In the data rows, the value 128 means zero.
Here is a table of points, one per row:
[108, 107, 118, 106, 150, 132, 150, 141, 136, 126, 107, 105, 171, 148, 094, 097]
[126, 152, 104, 147, 111, 104, 118, 100, 083, 113, 138, 127, 161, 148, 099, 101]
[102, 100, 116, 106, 170, 126, 139, 148, 139, 124, 107, 182, 161, 116, 129, 126]
[141, 110, 139, 116, 099, 152, 128, 146, 141, 126, 138, 149, 098, 095, 099, 098]
[134, 149, 122, 147, 115, 116, 107, 107, 118, 141, 117, 127, 098, 085, 100, 097]
[115, 090, 124, 086, 148, 125, 160, 157, 141, 117, 117, 105, 129, 148, 149, 151]
[097, 161, 096, 147, 131, 078, 139, 101, 066, 107, 117, 182, 161, 148, 096, 100]
[115, 155, 096, 147, 098, 091, 128, 099, 067, 102, 138, 127, 098, 085, 098, 098]
[133, 143, 121, 147, 112, 130, 118, 107, 116, 121, 117, 127, 161, 116, 128, 125]
[089, 143, 096, 147, 156, 108, 150, 101, 103, 103, 107, 105, 129, 148, 150, 151]
[146, 149, 134, 147, 122, 124, 086, 123, 142, 172, 160, 127, 129, 148, 152, 153]
[149, 150, 142, 147, 129, 121, 086, 128, 151, 192, 181, 127, 098, 095, 100, 099]
[115, 105, 119, 106, 130, 134, 139, 138, 135, 121, 096, 105, 098, 095, 104, 099]
[148, 138, 145, 147, 121, 141, 097, 126, 147, 153, 117, 127, 098, 095, 102, 126]
[120, 093, 125, 086, 136, 126, 160, 153, 138, 124, 128, 105, 129, 148, 152, 153]
[148, 128, 145, 137, 115, 164, 118, 121, 141, 123, 128, 127, 098, 095, 102, 100]
[131, 100, 126, 096, 109, 135, 150, 141, 134, 118, 107, 105, 129, 148, 153, 153]
[138, 123, 131, 137, 102, 162, 128, 121, 138, 126, 149, 127, 129, 148, 149, 151]
[143, 112, 141, 116, 104, 152, 128, 143, 140, 120, 149, 149, 129, 148, 148, 150]
[111, 121, 115, 137, 127, 143, 139, 104, 124, 108, 096, 105, 129, 148, 152, 150]
[128, 125, 117, 137, 096, 153, 128, 106, 122, 106, 149, 149, 129, 148, 151, 151]
[156, 121, 163, 127, 114, 165, 118, 147, 148, 120, 138, 127, 129, 148, 150, 152]
[121, 111, 120, 116, 129, 143, 139, 136, 130, 127, 107, 105, 129, 148, 155, 155]
[114, 116, 115, 127, 133, 137, 150, 119, 127, 123, 107, 105, 098, 095, 103, 101]
[104, 139, 103, 137, 130, 123, 150, 104, 104, 107, 107, 105, 129, 148, 149, 150]
[087, 128, 101, 147, 175, 129, 160, 101, 130, 108, 117, 105, 098, 095, 104, 101]
[134, 170, 113, 147, 122, 076, 097, 105, 120, 203, 117, 127, 098, 095, 102, 099]
[157, 103, 167, 096, 104, 157, 139, 165, 147, 122, 138, 149, 129, 148, 151, 153]
[139, 104, 139, 106, 098, 148, 150, 151, 142, 121, 107, 105, 129, 148, 155, 152]
[164, 139, 171, 147, 132, 145, 097, 152, 155, 155, 128, 127, 129, 148, 151, 152]
[151, 103, 157, 106, 104, 156, 139, 164, 147, 121, 128, 149, 171, 148, 098, 127]
[162, 112, 173, 116, 116, 165, 128, 167, 149, 125, 149, 127, 161, 148, 096, 099]
[148, 121, 145, 137, 098, 163, 118, 136, 143, 130, 149, 127, 161, 116, 126, 128]
[134, 152, 116, 147, 115, 112, 107, 101, 106, 132, 107, 127, 098, 095, 102, 101]
[105, 151, 100, 147, 126, 104, 150, 098, 081, 110, 107, 105, 161, 116, 125, 125]
[113, 102, 115, 106, 147, 131, 150, 141, 132, 119, 107, 105, 171, 148, 099, 127]
[113, 095, 125, 086, 149, 125, 160, 152, 140, 121, 107, 105, 098, 095, 104, 102]
[087, 091, 118, 086, 203, 106, 128, 161, 142, 119, 138, 127, 129, 148, 149, 152]
[124, 092, 129, 086, 133, 127, 160, 156, 142, 119, 138, 105, 129, 148, 155, 154]
[100, 134, 104, 147, 143, 130, 150, 101, 117, 104, 117, 105, 129, 148, 148, 151]
[138, 160, 126, 147, 120, 097, 097, 114, 129, 190, 128, 127, 129, 148, 153, 151]
[123, 095, 127, 086, 126, 129, 160, 146, 132, 119, 117, 105, 098, 095, 102, 099]
[090, 095, 115, 096, 188, 112, 139, 152, 138, 119, 138, 149, 129, 148, 153, 153]
[117, 141, 107, 147, 106, 128, 139, 099, 107, 111, 117, 182, 161, 116, 126, 126]
[134, 158, 117, 147, 121, 101, 107, 104, 105, 145, 128, 127, 129, 137, 145, 150]
[100, 149, 094, 147, 127, 105, 139, 098, 079, 106, 107, 105, 098, 095, 098, 098]
[148, 095, 148, 086, 094, 148, 150, 157, 140, 122, 107, 105, 129, 148, 151, 152]
[102, 137, 101, 147, 135, 128, 150, 098, 109, 105, 117, 105, 171, 116, 125, 150]
[103, 143, 103, 147, 129, 115, 150, 102, 102, 107, 107, 105, 161, 116, 126, 125]
[101, 157, 094, 147, 126, 084, 150, 101, 071, 106, 096, 182, 129, 148, 153, 153]
[100, 142, 102, 147, 144, 119, 150, 100, 108, 108, 107, 105, 129, 148, 151, 152]
[105, 091, 122, 086, 165, 120, 150, 159, 146, 126, 107, 105, 129, 148, 153, 153]
[113, 096, 122, 096, 145, 124, 150, 152, 139, 120, 107, 105, 098, 095, 103, 098]
[102, 146, 099, 147, 136, 110, 150, 100, 096, 104, 107, 105, 129, 148, 152, 153]
[130, 099, 129, 096, 118, 136, 150, 152, 139, 123, 107, 105, 129, 148, 153, 153]
[158, 167, 154, 147, 139, 090, 075, 138, 154, 193, 202, 127, 129, 148, 154, 153]
[096, 145, 096, 147, 149, 107, 150, 099, 098, 108, 107, 105, 098, 095, 105, 102]
[162, 097, 176, 096, 112, 152, 139, 171, 151, 118, 128, 171, 129, 148, 151, 151]
[085, 141, 097, 147, 170, 114, 150, 096, 106, 104, 107, 105, 098, 095, 102, 099]
[132, 111, 120, 116, 102, 147, 139, 124, 126, 120, 107, 182, 129, 148, 155, 152]
[108, 101, 119, 106, 148, 126, 139, 143, 133, 130, 107, 105, 129, 148, 153, 152]
[083, 090, 114, 086, 208, 102, 128, 158, 144, 126, 138, 127, 098, 095, 103, 100]
[162, 106, 170, 096, 111, 162, 128, 160, 146, 120, 149, 149, 098, 095, 102, 099]
[142, 131, 136, 147, 116, 154, 107, 111, 140, 124, 117, 127, 098, 095, 101, 099]
[127, 125, 113, 137, 095, 151, 128, 109, 123, 110, 149, 149, 098, 095, 098, 098]
[089, 160, 092, 147, 144, 072, 139, 098, 068, 104, 107, 182, 098, 095, 106, 100]
[143, 136, 138, 147, 115, 144, 107, 120, 142, 139, 117, 127, 129, 148, 151, 152]
[092, 158, 091, 147, 145, 082, 139, 100, 069, 103, 096, 171, 098, 095, 100, 099]
[099, 132, 105, 147, 152, 134, 160, 100, 127, 104, 117, 105, 129, 148, 151, 151]
[163, 168, 164, 147, 147, 095, 075, 140, 155, 192, 212, 127, 098, 095, 103, 100]
[141, 142, 134, 147, 117, 136, 107, 117, 136, 137, 117, 127, 161, 116, 125, 125]
[132, 169, 110, 147, 120, 078, 097, 101, 091, 151, 117, 127, 161, 116, 126, 126]
[161, 091, 177, 075, 101, 149, 139, 169, 150, 123, 107, 182, 171, 148, 096, 098]
[097, 134, 101, 147, 151, 130, 160, 100, 122, 101, 128, 094, 161, 116, 130, 126]
[157, 132, 159, 147, 126, 162, 107, 138, 151, 146, 117, 127, 129, 148, 153, 153]
[130, 168, 106, 147, 118, 080, 118, 099, 073, 117, 117, 127, 129, 148, 152, 153]
[082, 161, 087, 147, 158, 069, 128, 098, 066, 100, 138, 149, 098, 095, 102, 099]
[153, 117, 157, 127, 108, 164, 128, 154, 146, 127, 138, 127, 098, 095, 105, 102]
[104, 097, 118, 096, 161, 123, 150, 150, 138, 124, 107, 105, 171, 148, 096, 100]
[128, 096, 123, 096, 113, 135, 160, 150, 137, 124, 117, 105, 129, 148, 151, 153]
[091, 091, 118, 086, 191, 105, 128, 160, 146, 124, 160, 127, 098, 095, 103, 101]
[128, 098, 125, 096, 114, 135, 160, 155, 141, 121, 107, 105, 129, 148, 150, 151]
[108, 159, 097, 147, 104, 083, 128, 097, 066, 103, 149, 149, 098, 095, 100, 099]
[159, 095, 168, 086, 109, 152, 139, 168, 146, 117, 107, 182, 098, 095, 103, 100]
[134, 111, 130, 116, 096, 147, 139, 136, 131, 123, 107, 182, 098, 095, 102, 098]
[125, 148, 107, 147, 106, 118, 118, 100, 093, 107, 149, 127, 161, 148, 095, 126]
[105, 124, 108, 137, 146, 139, 150, 103, 127, 109, 117, 105, 129, 148, 154, 154]
[155, 161, 156, 147, 136, 106, 075, 140, 155, 190, 202, 127, 129, 148, 151, 151]
[144, 157, 133, 147, 123, 107, 086, 123, 142, 190, 160, 127, 129, 148, 153, 153]
[126, 128, 112, 147, 099, 151, 139, 102, 122, 103, 138, 160, 171, 148, 097, 100]
[092, 118, 108, 137, 168, 129, 150, 106, 126, 114, 107, 105, 161, 116, 126, 124]
[126, 093, 127, 086, 119, 128, 160, 157, 137, 120, 138, 105, 161, 148, 094, 100]
[161, 170, 159, 147, 148, 081, 075, 135, 154, 208, 191, 127, 098, 095, 103, 098]
[165, 152, 171, 147, 144, 128, 086, 155, 153, 162, 181, 127, 098, 095, 101, 098]
[119, 112, 115, 116, 122, 140, 139, 119, 121, 116, 107, 105, 098, 085, 097, 097]
[098, 140, 101, 147, 143, 117, 150, 100, 108, 113, 107, 105, 161, 116, 128, 126]
[157, 145, 159, 147, 138, 140, 086, 145, 149, 161, 160, 127, 129, 148, 151, 151]
[143, 142, 136, 147, 115, 136, 097, 124, 141, 144, 128, 127, 129, 148, 151, 153]
[157, 135, 162, 147, 122, 150, 097, 147, 151, 144, 128, 127, 129, 148, 151, 151]
[094, 126, 108, 147, 158, 135, 160, 103, 135, 107, 117, 105, 171, 148, 094, 124]
[163, 092, 177, 075, 101, 154, 139, 166, 152, 118, 138, 182, 161, 148, 098, 100]
[108, 137, 108, 147, 129, 132, 150, 101, 119, 106, 107, 105, 161, 116, 128, 126]
[159, 097, 171, 086, 106, 157, 139, 168, 149, 118, 117, 182, 098, 095, 104, 099]
[154, 125, 157, 137, 120, 174, 107, 140, 146, 124, 128, 127, 129, 148, 152, 153]
[155, 137, 155, 147, 124, 155, 107, 135, 150, 149, 128, 127, 161, 116, 127, 099]
[142, 120, 136, 127, 103, 157, 128, 128, 137, 122, 138, 127, 171, 148, 098, 127]
[164, 140, 170, 147, 131, 149, 097, 154, 152, 148, 138, 127, 161, 116, 126, 125]
[164, 148, 170, 147, 136, 131, 086, 153, 154, 161, 170, 127, 129, 148, 151, 152]
[162, 152, 167, 147, 138, 123, 086, 153, 153, 161, 181, 127, 129, 148, 148, 150]
[118, 154, 102, 147, 097, 101, 128, 098, 072, 105, 149, 127, 098, 095, 103, 100]
[128, 124, 113, 137, 095, 153, 128, 103, 126, 108, 149, 149, 098, 095, 102, 100]
[093, 110, 115, 116, 182, 120, 139, 132, 132, 132, 107, 182, 129, 148, 155, 154]
[159, 128, 159, 137, 121, 167, 107, 132, 149, 134, 117, 127, 129, 148, 152, 127]
[135, 126, 124, 137, 102, 158, 128, 109, 132, 110, 138, 127, 098, 095, 103, 101]
[135, 160, 118, 147, 120, 096, 097, 106, 103, 147, 128, 127, 098, 095, 102, 100]
[133, 156, 117, 147, 113, 102, 107, 103, 102, 142, 128, 127, 129, 148, 150, 152]
[097, 094, 117, 096, 178, 116, 139, 157, 144, 122, 107, 182, 129, 148, 147, 150]
[140, 149, 130, 147, 119, 122, 097, 117, 134, 155, 138, 127, 098, 095, 102, 098]
[163, 153, 170, 147, 137, 122, 086, 155, 155, 166, 181, 127, 129, 148, 149, 151]
[102, 129, 107, 147, 146, 141, 150, 098, 128, 106, 107, 105, 129, 148, 152, 151]
[093, 137, 102, 147, 155, 124, 160, 099, 117, 104, 107, 105, 129, 148, 150, 152]
[154, 152, 154, 147, 135, 120, 086, 143, 151, 175, 181, 127, 098, 095, 098, 098]
[126, 171, 100, 147, 116, 068, 107, 098, 065, 108, 117, 127, 129, 148, 155, 153]
[139, 146, 124, 147, 112, 125, 097, 110, 126, 139, 128, 127, 129, 148, 154, 154]
[159, 134, 163, 147, 124, 158, 097, 145, 153, 146, 128, 127, 098, 095, 105, 100]
[136, 100, 129, 096, 103, 142, 150, 151, 139, 127, 107, 105, 129, 148, 155, 154]
[090, 110, 114, 116, 182, 118, 139, 131, 133, 131, 117, 182, 098, 095, 104, 100]
[159, 149, 162, 147, 137, 128, 086, 146, 153, 170, 170, 127, 161, 116, 129, 127]
[132, 167, 110, 147, 117, 080, 107, 101, 088, 141, 117, 127, 129, 148, 152, 100]
[145, 156, 136, 147, 127, 108, 097, 125, 147, 191, 149, 127, 129, 148, 153, 153]
[138, 143, 129, 147, 113, 131, 107, 112, 137, 140, 117, 127, 129, 148, 153, 154]
[151, 109, 152, 106, 107, 157, 128, 157, 147, 123, 149, 149, 171, 116, 129, 127]
[157, 109, 165, 106, 113, 159, 128, 161, 149, 124, 149, 149, 129, 148, 154, 154]
[134, 102, 125, 096, 102, 141, 150, 148, 135, 119, 096, 105, 129, 148, 152, 153]
[143, 089, 144, 075, 094, 139, 160, 158, 146, 118, 117, 105, 161, 148, 097, 100]
[164, 093, 178, 086, 107, 153, 139, 171, 152, 116, 138, 149, 098, 095, 102, 099]
[090, 121, 108, 137, 175, 129, 150, 105, 128, 113, 107, 105, 129, 148, 151, 152]
[156, 154, 158, 147, 139, 117, 086, 148, 152, 171, 181, 127, 161, 116, 126, 125]
[134, 121, 125, 127, 100, 153, 128, 117, 131, 115, 149, 127, 129, 148, 153, 153]
[131, 090, 132, 075, 115, 131, 160, 155, 141, 123, 149, 105, 129, 148, 151, 151]
[126, 134, 109, 147, 099, 140, 128, 101, 116, 105, 138, 127, 129, 148, 149, 151]
[099, 151, 096, 147, 141, 099, 150, 100, 082, 105, 107, 105, 129, 148, 158, 155]
[103, 115, 112, 127, 159, 132, 139, 116, 127, 123, 107, 105, 129, 148, 150, 125]
[126, 123, 117, 137, 100, 151, 139, 106, 121, 112, 117, 182, 129, 148, 150, 152]
Along one direction, these points spread out more than along any other. How many in every 100 of the points above lie lower along it than each point below? Answers are rounded to whole numbers. More than half of the points above lie lower than the first one.
[100, 149, 094, 147, 127, 105, 139, 098, 079, 106, 107, 105, 098, 095, 098, 098] 97
[126, 123, 117, 137, 100, 151, 139, 106, 121, 112, 117, 182, 129, 148, 150, 152] 58
[163, 092, 177, 075, 101, 154, 139, 166, 152, 118, 138, 182, 161, 148, 098, 100] 0
[087, 128, 101, 147, 175, 129, 160, 101, 130, 108, 117, 105, 098, 095, 104, 101] 89
[151, 103, 157, 106, 104, 156, 139, 164, 147, 121, 128, 149, 171, 148, 098, 127] 18
[164, 139, 171, 147, 132, 145, 097, 152, 155, 155, 128, 127, 129, 148, 151, 152] 10
[111, 121, 115, 137, 127, 143, 139, 104, 124, 108, 096, 105, 129, 148, 152, 150] 72
[121, 111, 120, 116, 129, 143, 139, 136, 130, 127, 107, 105, 129, 148, 155, 155] 49
[133, 143, 121, 147, 112, 130, 118, 107, 116, 121, 117, 127, 161, 116, 128, 125] 64
[102, 146, 099, 147, 136, 110, 150, 100, 096, 104, 107, 105, 129, 148, 152, 153] 90
[161, 170, 159, 147, 148, 081, 075, 135, 154, 208, 191, 127, 098, 095, 103, 098] 17
[105, 091, 122, 086, 165, 120, 150, 159, 146, 126, 107, 105, 129, 148, 153, 153] 49
[120, 093, 125, 086, 136, 126, 160, 153, 138, 124, 128, 105, 129, 148, 152, 153] 41
[113, 096, 122, 096, 145, 124, 150, 152, 139, 120, 107, 105, 098, 095, 103, 098] 57
[128, 124, 113, 137, 095, 153, 128, 103, 126, 108, 149, 149, 098, 095, 102, 100] 59
[126, 128, 112, 147, 099, 151, 139, 102, 122, 103, 138, 160, 171, 148, 097, 100] 63
[135, 160, 118, 147, 120, 096, 097, 106, 103, 147, 128, 127, 098, 095, 102, 100] 69
[103, 143, 103, 147, 129, 115, 150, 102, 102, 107, 107, 105, 161, 116, 126, 125] 88
[143, 136, 138, 147, 115, 144, 107, 120, 142, 139, 117, 127, 129, 148, 151, 152] 35
[159, 097, 171, 086, 106, 157, 139, 168, 149, 118, 117, 182, 098, 095, 104, 099] 11
[157, 145, 159, 147, 138, 140, 086, 145, 149, 161, 160, 127, 129, 148, 151, 151] 13
[144, 157, 133, 147, 123, 107, 086, 123, 142, 190, 160, 127, 129, 148, 153, 153] 28
[097, 094, 117, 096, 178, 116, 139, 157, 144, 122, 107, 182, 129, 148, 147, 150] 53
[123, 095, 127, 086, 126, 129, 160, 146, 132, 119, 117, 105, 098, 095, 102, 099] 52
[164, 148, 170, 147, 136, 131, 086, 153, 154, 161, 170, 127, 129, 148, 151, 152] 2
[126, 152, 104, 147, 111, 104, 118, 100, 083, 113, 138, 127, 161, 148, 099, 101] 78
[100, 142, 102, 147, 144, 119, 150, 100, 108, 108, 107, 105, 129, 148, 151, 152] 86
[108, 159, 097, 147, 104, 083, 128, 097, 066, 103, 149, 149, 098, 095, 100, 099] 92
[099, 151, 096, 147, 141, 099, 150, 100, 082, 105, 107, 105, 129, 148, 158, 155] 94
[153, 117, 157, 127, 108, 164, 128, 154, 146, 127, 138, 127, 098, 095, 105, 102] 22
[164, 140, 170, 147, 131, 149, 097, 154, 152, 148, 138, 127, 161, 116, 126, 125] 13
[156, 154, 158, 147, 139, 117, 086, 148, 152, 171, 181, 127, 161, 116, 126, 125] 14
[157, 132, 159, 147, 126, 162, 107, 138, 151, 146, 117, 127, 129, 148, 153, 153] 21
[146, 149, 134, 147, 122, 124, 086, 123, 142, 172, 160, 127, 129, 148, 152, 153] 26
[108, 107, 118, 106, 150, 132, 150, 141, 136, 126, 107, 105, 171, 148, 094, 097] 60
[090, 110, 114, 116, 182, 118, 139, 131, 133, 131, 117, 182, 098, 095, 104, 100] 70
[159, 149, 162, 147, 137, 128, 086, 146, 153, 170, 170, 127, 161, 116, 129, 127] 12
[093, 110, 115, 116, 182, 120, 139, 132, 132, 132, 107, 182, 129, 148, 155, 154] 66
[117, 141, 107, 147, 106, 128, 139, 099, 107, 111, 117, 182, 161, 116, 126, 126] 75
[130, 099, 129, 096, 118, 136, 150, 152, 139, 123, 107, 105, 129, 148, 153, 153] 37
[136, 100, 129, 096, 103, 142, 150, 151, 139, 127, 107, 105, 129, 148, 155, 154] 35
[165, 152, 171, 147, 144, 128, 086, 155, 153, 162, 181, 127, 098, 095, 101, 098] 8
[134, 121, 125, 127, 100, 153, 128, 117, 131, 115, 149, 127, 129, 148, 153, 153] 38
[118, 154, 102, 147, 097, 101, 128, 098, 072, 105, 149, 127, 098, 095, 103, 100] 85
[099, 132, 105, 147, 152, 134, 160, 100, 127, 104, 117, 105, 129, 148, 151, 151] 81
[148, 128, 145, 137, 115, 164, 118, 121, 141, 123, 128, 127, 098, 095, 102, 100] 34
[134, 111, 130, 116, 096, 147, 139, 136, 131, 123, 107, 182, 098, 095, 102, 098] 42
[090, 121, 108, 137, 175, 129, 150, 105, 128, 113, 107, 105, 129, 148, 151, 152] 80
[161, 091, 177, 075, 101, 149, 139, 169, 150, 123, 107, 182, 171, 148, 096, 098] 3
[104, 097, 118, 096, 161, 123, 150, 150, 138, 124, 107, 105, 171, 148, 096, 100] 60
[096, 145, 096, 147, 149, 107, 150, 099, 098, 108, 107, 105, 098, 095, 105, 102] 94
[105, 151, 100, 147, 126, 104, 150, 098, 081, 110, 107, 105, 161, 116, 125, 125] 93
[154, 152, 154, 147, 135, 120, 086, 143, 151, 175, 181, 127, 098, 095, 098, 098] 19
[094, 126, 108, 147, 158, 135, 160, 103, 135, 107, 117, 105, 171, 148, 094, 124] 78
[126, 134, 109, 147, 099, 140, 128, 101, 116, 105, 138, 127, 129, 148, 149, 151] 67
[132, 167, 110, 147, 117, 080, 107, 101, 088, 141, 117, 127, 129, 148, 152, 100] 76
[143, 089, 144, 075, 094, 139, 160, 158, 146, 118, 117, 105, 161, 148, 097, 100] 27
[134, 170, 113, 147, 122, 076, 097, 105, 120, 203, 117, 127, 098, 095, 102, 099] 65
[083, 090, 114, 086, 208, 102, 128, 158, 144, 126, 138, 127, 098, 095, 103, 100] 63
[092, 118, 108, 137, 168, 129, 150, 106, 126, 114, 107, 105, 161, 116, 126, 124] 81
[138, 160, 126, 147, 120, 097, 097, 114, 129, 190, 128, 127, 129, 148, 153, 151] 42
[098, 140, 101, 147, 143, 117, 150, 100, 108, 113, 107, 105, 161, 116, 128, 126] 88
[128, 125, 117, 137, 096, 153, 128, 106, 122, 106, 149, 149, 129, 148, 151, 151] 51
[126, 093, 127, 086, 119, 128, 160, 157, 137, 120, 138, 105, 161, 148, 094, 100] 38
[163, 168, 164, 147, 147, 095, 075, 140, 155, 192, 212, 127, 098, 095, 103, 100] 9
[131, 090, 132, 075, 115, 131, 160, 155, 141, 123, 149, 105, 129, 148, 151, 151] 30
[104, 139, 103, 137, 130, 123, 150, 104, 104, 107, 107, 105, 129, 148, 149, 150] 83
[090, 095, 115, 096, 188, 112, 139, 152, 138, 119, 138, 149, 129, 148, 153, 153] 56
[126, 171, 100, 147, 116, 068, 107, 098, 065, 108, 117, 127, 129, 148, 155, 153] 90
[140, 149, 130, 147, 119, 122, 097, 117, 134, 155, 138, 127, 098, 095, 102, 098] 44
[162, 097, 176, 096, 112, 152, 139, 171, 151, 118, 128, 171, 129, 148, 151, 151] 1
[108, 101, 119, 106, 148, 126, 139, 143, 133, 130, 107, 105, 129, 148, 153, 152] 54
[138, 143, 129, 147, 113, 131, 107, 112, 137, 140, 117, 127, 129, 148, 153, 154] 46
[159, 095, 168, 086, 109, 152, 139, 168, 146, 117, 107, 182, 098, 095, 103, 100] 15
[113, 095, 125, 086, 149, 125, 160, 152, 140, 121, 107, 105, 098, 095, 104, 102] 55
[091, 091, 118, 086, 191, 105, 128, 160, 146, 124, 160, 127, 098, 095, 103, 101] 50
[138, 123, 131, 137, 102, 162, 128, 121, 138, 126, 149, 127, 129, 148, 149, 151] 33
[132, 111, 120, 116, 102, 147, 139, 124, 126, 120, 107, 182, 129, 148, 155, 152] 47
[113, 102, 115, 106, 147, 131, 150, 141, 132, 119, 107, 105, 171, 148, 099, 127] 61
[141, 142, 134, 147, 117, 136, 107, 117, 136, 137, 117, 127, 161, 116, 125, 125] 44
[127, 125, 113, 137, 095, 151, 128, 109, 123, 110, 149, 149, 098, 095, 098, 098] 58
[157, 135, 162, 147, 122, 150, 097, 147, 151, 144, 128, 127, 129, 148, 151, 151] 17
[164, 093, 178, 086, 107, 153, 139, 171, 152, 116, 138, 149, 098, 095, 102, 099] 3
[089, 160, 092, 147, 144, 072, 139, 098, 068, 104, 107, 182, 098, 095, 106, 100] 99
[142, 120, 136, 127, 103, 157, 128, 128, 137, 122, 138, 127, 171, 148, 098, 127] 32
[128, 096, 123, 096, 113, 135, 160, 150, 137, 124, 117, 105, 129, 148, 151, 153] 40
[135, 126, 124, 137, 102, 158, 128, 109, 132, 110, 138, 127, 098, 095, 103, 101] 51
[133, 156, 117, 147, 113, 102, 107, 103, 102, 142, 128, 127, 129, 148, 150, 152] 68
[134, 149, 122, 147, 115, 116, 107, 107, 118, 141, 117, 127, 098, 085, 100, 097] 65
[097, 134, 101, 147, 151, 130, 160, 100, 122, 101, 128, 094, 161, 116, 130, 126] 83
[162, 152, 167, 147, 138, 123, 086, 153, 153, 161, 181, 127, 129, 148, 148, 150] 5
[114, 116, 115, 127, 133, 137, 150, 119, 127, 123, 107, 105, 098, 095, 103, 101] 71
[149, 150, 142, 147, 129, 121, 086, 128, 151, 192, 181, 127, 098, 095, 100, 099] 23
[115, 090, 124, 086, 148, 125, 160, 157, 141, 117, 117, 105, 129, 148, 149, 151] 47
[155, 137, 155, 147, 124, 155, 107, 135, 150, 149, 128, 127, 161, 116, 127, 099] 24
[097, 161, 096, 147, 131, 078, 139, 101, 066, 107, 117, 182, 161, 148, 096, 100] 97
[145, 156, 136, 147, 127, 108, 097, 125, 147, 191, 149, 127, 129, 148, 153, 153] 28
[159, 128, 159, 137, 121, 167, 107, 132, 149, 134, 117, 127, 129, 148, 152, 127] 22
[087, 091, 118, 086, 203, 106, 128, 161, 142, 119, 138, 127, 129, 148, 149, 152] 53
[162, 106, 170, 096, 111, 162, 128, 160, 146, 120, 149, 149, 098, 095, 102, 099] 8
[085, 141, 097, 147, 170, 114, 150, 096, 106, 104, 107, 105, 098, 095, 102, 099] 96
[119, 112, 115, 116, 122, 140, 139, 119, 121, 116, 107, 105, 098, 085, 097, 097] 69
[093, 137, 102, 147, 155, 124, 160, 099, 117, 104, 107, 105, 129, 148, 150, 152] 87
[163, 153, 170, 147, 137, 122, 086, 155, 155, 166, 181, 127, 129, 148, 149, 151] 1
[154, 125, 157, 137, 120, 174, 107, 140, 146, 124, 128, 127, 129, 148, 152, 153] 20
[157, 103, 167, 096, 104, 157, 139, 165, 147, 122, 138, 149, 129, 148, 151, 153] 7
[101, 157, 094, 147, 126, 084, 150, 101, 071, 106, 096, 182, 129, 148, 153, 153] 95
[108, 137, 108, 147, 129, 132, 150, 101, 119, 106, 107, 105, 161, 116, 128, 126] 79
[139, 104, 139, 106, 098, 148, 150, 151, 142, 121, 107, 105, 129, 148, 155, 152] 31
[159, 134, 163, 147, 124, 158, 097, 145, 153, 146, 128, 127, 098, 095, 105, 100] 19
[102, 100, 116, 106, 170, 126, 139, 148, 139, 124, 107, 182, 161, 116, 129, 126] 56
[131, 100, 126, 096, 109, 135, 150, 141, 134, 118, 107, 105, 129, 148, 153, 153] 43
[148, 121, 145, 137, 098, 163, 118, 136, 143, 130, 149, 127, 161, 116, 126, 128] 24
[151, 109, 152, 106, 107, 157, 128, 157, 147, 123, 149, 149, 171, 116, 129, 127] 15
[124, 092, 129, 086, 133, 127, 160, 156, 142, 119, 138, 105, 129, 148, 155, 154] 36
[134, 102, 125, 096, 102, 141, 150, 148, 135, 119, 096, 105, 129, 148, 152, 153] 40
[143, 142, 136, 147, 115, 136, 097, 124, 141, 144, 128, 127, 129, 148, 151, 153] 33
